Each row is where one point has got to under a steady rotation. How many steps took it there?
The counts run from 0 to 438.
[  4  -6   1  35  50   7  12 -44  20 -35  40  29  11 -22  -8  -7  -8  29
 -30  -9   2 -18 -14  12  12 -27  11   8  -3 -29  -2   3 -67 -27   5 -12
  25 -14  -9   1   1  12 -17  28  56   4 -28   2  -6 -17]
211
[ 15   1   4  22  17  12  16 -21  10 -41   6 -20   9 -16 -23 -49  15  -7
 -18  10  55  28  47  -8  39 -29   5   2  -5  21 -70 -29   1 -24  -7  30
  -1  -9 -44 -15  22  11 -17  21  -5  16  17 -42   9  17]
353
[ 14  40  -6  -2 -17  36   5 -33   8  -7 -38   0  22 -37   6 -58 -33 -11
   1  24 -16 -12 -51 -27 -14  30  12  11 -13   5 -49  -1   5 -41  -4  38
  13   7  29 -17 -36  -9 -11  45  14   0  -6 -18   5  -8]
152
[ 13  16  11 -32  -9 -51  31 -54  -3 -30  -9  15  15 -32   3 -22 -35  12
  -5  -8  30   0 -18  31  -2  26  -6  -2 -16 -22 -11 -74 -38 -22   8  38
  19 -28  -1  18 -12  21   1  28  34   2  -8 -23 -19  21]
295
[ -2 -22  -6  17  39   3 -48 -16  35  16  43  61 -14  11 -24   0   2  17
 -18  24  46  15   3  28   3 -18  45   4 -20 -22  -1  10 -30  16  23  20
   2 -17  38  17 -35 -10  -1  13  25  24 -17 -18 -11  17]
216
[ 17  -7  16  64  53  12   6  14   3  16   1  30  34  25  -2 -17 -10  27
  24 -27  -8   5 -22   2  43 -22  35 -28  -6 -19  -4  17  14  35  -9 -10
  15  -1   6  56  14 -37 -21   9  31 -21 -27  32  16 -20]
391
[-25  46  16   1  21   1   4   6  42  32 -29  -7  28  12 -15   7  16 -16
   8 -16   9 -19 -39  -3  11  10 -33 -36   3 -13 -36  -9  36  20  15  -5
   0  18  10  29 -30 -76 -41 -17  26  -7   2  -5   7 -31]
83
[ 28  -3 -40  49  40  23   9 -17 -28   4 -16  28   7  10  -8 -39 -20  35
   4 -21 -17  -1 -12   7  37  -7  53  -1 -12  10 -17  23 -10  26  -5  -3
  45  -7  10  43  28   4   4  23  65 -29  -1   7  15 -45]
390
[-19  13  -5  28 -26  17   8  35  25 -10  21 -37   8  41 -16  47   3 -40
  24 -12  30 -14 -14   7  24 -17 -10  -3  42  19 -22   1   3  23 -10 -29
  16   5   6  21 -18 -18 -19  -7 -24  47 -40 -48 -10 -19]
123
[  9   3 -26  11  47  18 -17   3  17  19 -46  19  11  21  -7 -13 -17  30
 -31 -30 -26  19  18  30  23 -26  61   5 -25  -3  10 -24  13  38  15 -14
  44   7  -4   7  12 -21  16  41  27   3   5  20 -32 -17]
323
[ 25 -18  22  -1 -38   8  13  12   9  -7   3  -3   9  16  10  13 -12   0
  33  27 -42   6 -40  -2 -16  16 -18 -27   7 -35  -3 -21  38   5  16  32
  14  -2  27  35 -43 -44  33  55 -38  31 -45   9  12  20]
34
[ -4 -43 -18  28  45  37 -12 -15  35   2 -16  23 -15  23  -7  -8   6  25
  -6   2 -11  -1   4 -26  17   3  19   7   0  15 -22  34   0  11  24  -4
  23 -31  44   1 -49 -19  31  16  21  26  -6 -17  43 -20]
28
[  0 -27 -24  60  21  19 -39  -1  11 -15  47  25 -22  11 -47 -37 -17  37
 -13  -2  12  25  13  -4  14 -17  70  -7  -9   4 -30  18  -9  35 -15   3
   5   0  12  18   6   0   9  22  34 -11 -33 -25  11 -13]
131
[  7  10 -46 -10  28 -12   6  -7 -25   6 -59  24   9   9 -15 -28   7  20
 -21  -9 -33   2  18  45  27  -1  25   9 -47   1 -23 -31  25   7  26  24
  43  -9  -1  -4  24  -7  34  56   3   2   4   4  -3 -24]
322
[-30   7 -35 -17 -18  -5   5 -15   9 -42  -5 -16  -3 -14 -22   3  12 -27
 -20  49 -17  17 -33  19 -29  28 -17  -3  -8  39 -20 -52  26   4 -18   3
  38  20  -9  -8   8 -15  11  37  -2   8 -33 -53   4 -22]
344
[ 59  -2  21  -9  17   1  26 -14 -14 -32 -18  46   3 -10  10   6  33 -17
   7   6 -13  19 -11 -28  42 -10 -26 -15   6   4  -3 -36  19 -31 -22  46
  45  -8  -7  19 -20   0   0 -11  -6   5   8 -17  33  29]
111
[-40 -22  27  38  11   7  16  -1  38 -35  42 -18  11  23 -16  19 -17  -5
   7  -7  -4 -46  -1 -27  14  22 -14 -31  34  13 -11  11  -3  14   3 -19
  -3  -5  -2  28 -12 -54  26  15   1  41 -50 -17   3 -18]
208
[ 12  27 -10  36   5  68  19  10   7 -30 -20 -11   8  -4  17 -39 -36   0
  15  -7 -44  11 -30  -6  21  -9  28  -8  21  31  -6  12   7  -7 -25 -31
  22   0 -17  -2  -5 -26 -23  21  53  -1 -22 -20  -3 -36]
50
[-15  12  -5 -10 -42 -40  -6  -6   4  20 -25 -24  29   5   3   5 -34 -23
  17   3  58   7 -25  27  -9  37 -19 -16  17   3 -11 -64  28  39 -11  25
  15  16  12  34   8   6   1  42 -48  -9 -17 -29  -3  12]
379
[  6  -8  37 -18  34  23   1 -38  30 -41 -36   2  11 -17   4 -44 -18  36
 -36  20 -17  22   4 -23  -2 -20  13 -17  -3  -3  -9 -51  -1 -28   7   0
  16 -11 -19  -5 -41 -28  -6  25  41   1 -16 -23  21  20]
291
[ 44  14  27   3   1 -13 -14 -12  32  52 -22  30  27 -11   3  -7  -4   3
  23   3  31  26 -45   8   5  -1 -11 -10 -31 -50 -10 -28  14  25  -7  54
  -2  16  40  30 -28 -34 -28  26 -20  -8   0   6  -1  29]
374
[ 50  -9  20  44  38   3  18 -26  -5 -11   4   2  34 -20  11 -14  36 -15
   9  29  48   6  -9  24  28  -8 -40  -4   2 -33 -34 -33  -7  -4   1  31
  18  16  -3  -1  15  23 -22  40 -49 -16  28  12  -1  16]
93
[  3  15   7 -19   3  27  22 -15  51 -33 -35 -16  20 -13  -3 -26   1   7
 -42   7 -42 -14  10   3  -9   7  24   6 -13   7 -19 -36  -2 -40 -11   5
  17   4  -8 -41 -22 -28  22  63  -4  23 -13 -16 -16 -15]
67
[-15  29 -25  39   2   7 -22 -17  -7 -18  16 -11  23 -15 -14  -5 -32   2
 -14  -2  39 -10 -15  55  -3 -14  34  24  -1   6  -8 -17 -58  -3   9 -32
  20   4  -8  -1   7  31 -26  44  23   4 -42 -18 -52 -18]
278
[ -7  -2  -8  36   8  31  -3 -11  -7 -44  45 -11  11  18  -2  22  -8   1
  18   0  19  12  -2  30  33 -42   6  12  32  -4 -23  25 -26   1  15 -49
   8 -38 -22  32  -8   6 -22  -3  36  39 -44 -29  -5  -6]
55
[  1  -5  -3  37   2 -41  -9  14  51  29  31  21 -30   8 -29   7  31   3
   8   8   6 -17 -43 -13 -28  -6 -23 -37   2 -21 -21 -13 -15   8 -27  46
  31  43   3  28  -6 -24 -14  14 -17 -11  -1  -4   8 -29]
7
[ 23 -27  33  -5  26 -23  23 -38  31  -6   9  28   9  -7 -17   6  28 -11
  22  12  34   1 -10 -31  27  10 -33  -8 -11 -17 -30  -7   8 -14   0  59
   0  -4  27  13 -57 -16   3 -23 -29  17   7 -39  35  19]
370
[-28   7   6 -12 -11 -55 -22   0  25 -17  17  14  30  -2 -32  35  12 -26
 -13 -14  47  -8 -38 -10  -5   0 -43 -21  15  -2   0 -47  -8   5 -20   6
   7  30  12  13 -21   1 -10  -4 -31   4 -34 -41   6   2]
3
[-18  17  24  11  35  -2   1 -13   0 -30  -4   1  47 -10 -12 -21 -14 -35
 -43   4   4 -28 -10   1  27  19  -2 -30   1  25   5 -55  38  -5   2   6
  23  40 -28  -9  46 -17   2  48  -8 -26 -32   6  -8  -7]
205
[  9  24  37  26  -7  21  19  15  11  16 -26 -34  17   7  23 -12 -21 -27
  30   5  18  -6 -11  22   7   3 -26 -38  31 -35 -38 -18  39   4  18   0
 -19   0 -28  30  -8 -60 -13  20   0  21   5  18  -5  13]
16
[  1   5 -31 -33  45 -11 -11 -26 -10 -16 -34  39  39 -12 -17   7  25  -9
 -17 -20  14  11  -3 -10  47  -2   2  29 -38  39   0 -31  15  -5   5  18
  37   9  40 -11 -14  11   3   4 -26 -15 -22 -34  24   4]
183
[ 11  17   3  -3   9  27 -46  23  10  -7 -27  27  26  -7  19 -32 -44  26
 -10 -24 -28  41  -4  -2  19 -19  56   8  21 -17  29 -24  10   8  -3 -19
  21  -9  20  17 -32  -8  -9  44  24  -6 -41   5 -20  31]
256
[  4  26  -7   1  26  22 -50  -5   5  15 -12  41 -33  -8  -7 -22 -12  -3
 -13  -2  30  20 -16 -27  16 -48  24 -15  38 -16 -22  -7 -31 -31  -2  22
  27 -11  -9  11 -52   8 -36  -8  67 -11  15 -16   7  18]
77
[ 24  22  20  -2 -28 -23   3   5  12  27  -9  23 -22   5   6  23  18 -51
  17   5   8 -30 -19   7   7   3 -47 -37  26 -37 -30 -18  -6 -37  18  54
  20  -6  -4  25 -38 -19  -4   0 -16  41  13  10 -16  23]
298
[ 23 -17 -35  40   9  17  51 -48  11 -27  -1 -35 -15  -9  16  -4   2   9
  13  15   8  -4 -16  39 -11   1  -4  20  12   0 -41  14 -54  -1   4 -12
  38 -29  -9   3 -11  22   7  22  34  27  26 -26  -2 -39]
90
[ 31 -12  17  10  40 -17  48 -18  -2 -26  -7  -2  59   8   2  32  34 -19
  -4 -22  24 -20 -14  46  26   1 -48   4  -7 -14   0 -41 -19   1   0  -6
  36  14  -3   9  19   5   4  38 -56  10  -6   6   5 -21]
245
[ 27  57 -30 -26  -2  53   9   0   2   5 -48  16   3 -17  20 -17 -14 -25
  17   1 -23  48 -14  35  33 -24  26  21 -10  15 -22   2   8  -5   5  -8
  30 -19   2   8 -40 -32 -36  13  53  27 -22 -34 -23 -16]
117
[ -3  15 -41  31   1 -17 -10  20  50  12   9   1 -47  17 -30  19  19  22
   1 -11 -13 -25 -45 -12 -38 -20   1  -5  18 -22 -29   9 -49 -12 -24   4
  36   5  -4  17 -34 -25   2   5  28   8   4 -27  -7 -46]
6
[ 32  27   0  11   1 -17  24 -21  19  -7 -37 -10  18 -31  -3 -22 -14  10
 -25 -32  47 -14 -35  -9   1   7  -4  -3  18   2  -9 -61 -46 -21 -37  16
  35  23 -15  -1 -10  40 -22  17  14 -21  20 -19 -12 -22]
228
